Q:
[[112 143 113 141 114]
 [106 149 108 145 111]
 [143 115 142 117 140]]
A: 142

Q:
[[140 129 149 128 128]
 [143 129 135 128 129]
 [125 129 108 128 127]]
A: 108

Q:
[[139 153 157 131 117]
 [104 145 101 155 105]
 [105 122 117 131 108]]
A: 117

Q:
[[101 142 140 142 145]
 [119 151 149 152 158]
 [152 118 119 118 115]]
A: 119

Q:
[[144 150 113 151 125]
 [143 103 121 151 114]
 [106 134 139 125 112]]
A: 139

Q:
[[130 108 146 144 133]
 [124 123 135 135 123]
 [128 131 103 124 127]]
A: 103

Q:
[[131 128 129 134 143]
 [116 119 134 124 124]
 [121 157 114 121 136]]
A: 114

Q:
[[150 118 116 105 121]
 [128 125 123 127 123]
 [133 132 127 126 122]]
A: 127
---
[134 151 119 118 136] => 134
[128 127 143 151 147 145] => 128
[101 133 138 118  98 158] => 101
[116 144 133 134 123 102 112] => 116
[119 131 154 128 148 135] => 119
[140 126 141 107 113 136] => 140
---
[136, 99, 104, 127] => 127
[145, 119, 111, 128, 124, 149, 156] => 156
[128, 107, 139, 148, 118, 136, 148] => 148
[140, 124, 130, 112, 156, 142, 108] => 108
[154, 101, 121, 122, 112] => 112
[124, 100, 143, 157] => 157
[149, 113, 115, 109, 141, 129] => 129
---
[[101 122 134  98 104]
 [143 120 123 116 133]
 [123 136 108 140 136]] result: 143

[[103 112 105 142 141]
 [150 141 148 128 129]] result: 103

[[105 155 155 122]
 [141 114 112 130]
 [123 131 133 126]] result: 141

[[146 108 108 137 133]
 [128 119 115 128 130]
 [105 136 132 109 115]] result: 128

[[135 132 121 106]
 [106 132 130 128]
 [153 125 126 126]] result: 106

[[150 147 150 116]
 [124 120 121 123]] result: 150

[[135 130 128 146 153 146 144]
 [134 129 127 143 151 146 144]
 [117 125 125 108 103 110 112]] result: 134

[[119 122 144 147 111]
 [115 135 126 127 145]
 [129 116 154 143 106]] result: 115

[[153 127 151 110 132]
 [123 100 141 151 145]] result: 153
---
[[133 126 136 128 113]
 [132 139 122 144 136]
 [140 153 127 136 128]] ⇒ 122

[[108 153 147 107 103 132]
 [103 117 109 140 140 102]] ⇒ 147

[[132 108 119 152 124]
 [132 115 119 157 124]] ⇒ 119

[[136 118 134 141 123]
 [117 116 101 127 145]] ⇒ 134

[[109 112 152 111 147 152]
 [105 108 158 106 154 157]
 [134 133 116 137 118 116]] ⇒ 158

[[144 113 137 158]
 [138 115 133 151]
 [143 113 136 157]] ⇒ 133

[[105 144 132 130 131]
 [106 144 132 130 130]] ⇒ 132

[[153 152 115 140 123 109]
 [114 104 143 116 137 157]] ⇒ 115

[[104 111 113 152]
 [104 111 113 152]] ⇒ 113
---
[[110, 117, 131, 131],
 [105, 115, 124, 127],
 [135, 123, 136, 135]] gives 131

[131, 150, 125, 124] gives 124

[131, 139, 152, 126] gives 126

[114, 156, 128, 100] gives 100

[137, 120, 123, 152] gives 152

[123, 118, 102, 136] gives 136
---
[130, 143, 152, 156, 108, 105] gives 143
[[126, 139, 125, 136, 100, 124], [131, 118, 110, 128, 122, 108]] gives 131
[154, 137, 136, 131, 128] gives 136
[112, 151, 123, 124] gives 123
[[113, 146, 137, 140, 105, 131, 132], [154, 133, 132, 117, 127, 129, 119], [128, 102, 137, 104, 107, 153, 115]] gives 146
[126, 129, 135, 151, 147] gives 135
[[130, 147, 118, 129], [152, 106, 131, 130], [148, 130, 120, 131]] gives 147
[[137, 126, 132, 126, 129, 128], [140, 127, 133, 116, 130, 132], [155, 116, 141, 109, 131, 133]] gives 140
---
[[120 122 133 113 151]
 [130 123 132 135 143]
 [102 151 124 135 147]]	102

[[126 149 137 123 123 101 110]
 [133 106 113 120 146 148 112]
 [147 111 113 115 147 132 151]]	147

[[112 131 135 134 135 134]
 [151 148 129 139 131 129]
 [137 139 125 125 132 120]]	137

[[146 123 130 136 102 117 109]
 [155 136 112 109 111 119 147]
 [130 118 146 121 103 143 145]]	130

[[150 132 127 118 139 137]
 [133 128 126 106 126 138]
 [135 119 119 122 133 128]]	135

[[116 115 114 131 109]
 [136 111 150 106 154]
 [123 112 145 146 138]]	123

[[127 114 138 109 114 132 122]
 [ 98 118 117 138 123  99 140]
 [136 113 138 116 120 138 146]]	136

[[127 135 122 128 120 114 112]
 [125 136 127 138 120 111 128]
 [132 122 113 134 110 130 102]]	132
---
140  156  109  131
145  130  105  143
123  124  130  130
→ 123

131  122  121  151  142  141
119  125  140  107  134  136
136  122  127  148  142  146
→ 136

124  157   99  139  145  135
127  156  126  146  143  132
139  135  121  112  121  101
→ 139

114  139  130  150
134  137  111  106
150  122  152  119
→ 150

135  123  129  145  149  129
134  117  132  148  139  135
139  117  150  145  119  140
→ 139

138  105  113  129
145  128  124  117
135  135  117  137
→ 135

126  141  133  102
120  136  120  149
124  107  118  125
→ 124

126  120  110  155  130  134  119
123  128  140  142  126  124  136
124  125  154  117  127  130  154
→ 124

133  123  138   98
114  123  110  137
121  139  124  140
→ 121

106  125  145  141  127  135
137  120  118  139  132  134
125  137  125  129  138  134
→ 125
---
[133 112 146 150 102] result: 146, 150

[[129 106 137 149 120 127 126]
 [127 122 119 135 120 127 116]
 [127 126 133 146 120 130 129]] result: 135, 149

[121 103 111 113 103] result: 111, 121

[138 126 139 103 130 114 126] result: 103, 139

[[116 127 156 108 130 141 136]
 [140 148 150 128 133 142 105]
 [111 123 153 127 157 142 112]] result: 128, 157

[149 137 119 117 143 128 126] result: 117, 149

[[133 121 116 136 129]
 [113 142 141 130 130]
 [150 108 108 127 126]] result: 141, 150

[125 130 102 148 117 132 116] result: 148, 148

[128 104 119 144 131 124 122] result: 144, 144
---
Input: [132 112 140 126 138 155]
Output: 138

Input:
[[153 138 113 120 112 134 152]
 [139 138 131 114 131 134 132]]
Output: 139

Input:
[[115 116 150 131 120 134 123]
 [134 130 148 147 120 132 131]]
Output: 147

Input:
[[144 135 100 127 122]
 [141 134 140 134 106]]
Output: 140

Input: [150 108 136 124 123 122]
Output: 124

Input: [128 126 100 122 135]
Output: 126

Input: [111 135 122 134 150 108 110]
Output: 134
---
[130 112 127 135 145 154] result: 154
[107 116 111 146 148 136 114] result: 114
[148 136 152 140] result: 140
[145 123 124 103] result: 103
[136 141 141 121 107 109] result: 109
[139 121 134 126 153] result: 153
[126 134 150 105 111 118] result: 118
[132 136 147 116 144 105] result: 105
[128 107 132 121 127 123 132] result: 132
[145 128 103 133] result: 133
---
[111 125 154 128 149]: 149
[112 147 149 123]: 123
[122 131 138 137 132 150 126]: 126
[147 139 151 118]: 118
[135 140 103 119  99]: 99
[123  99 133 131]: 131
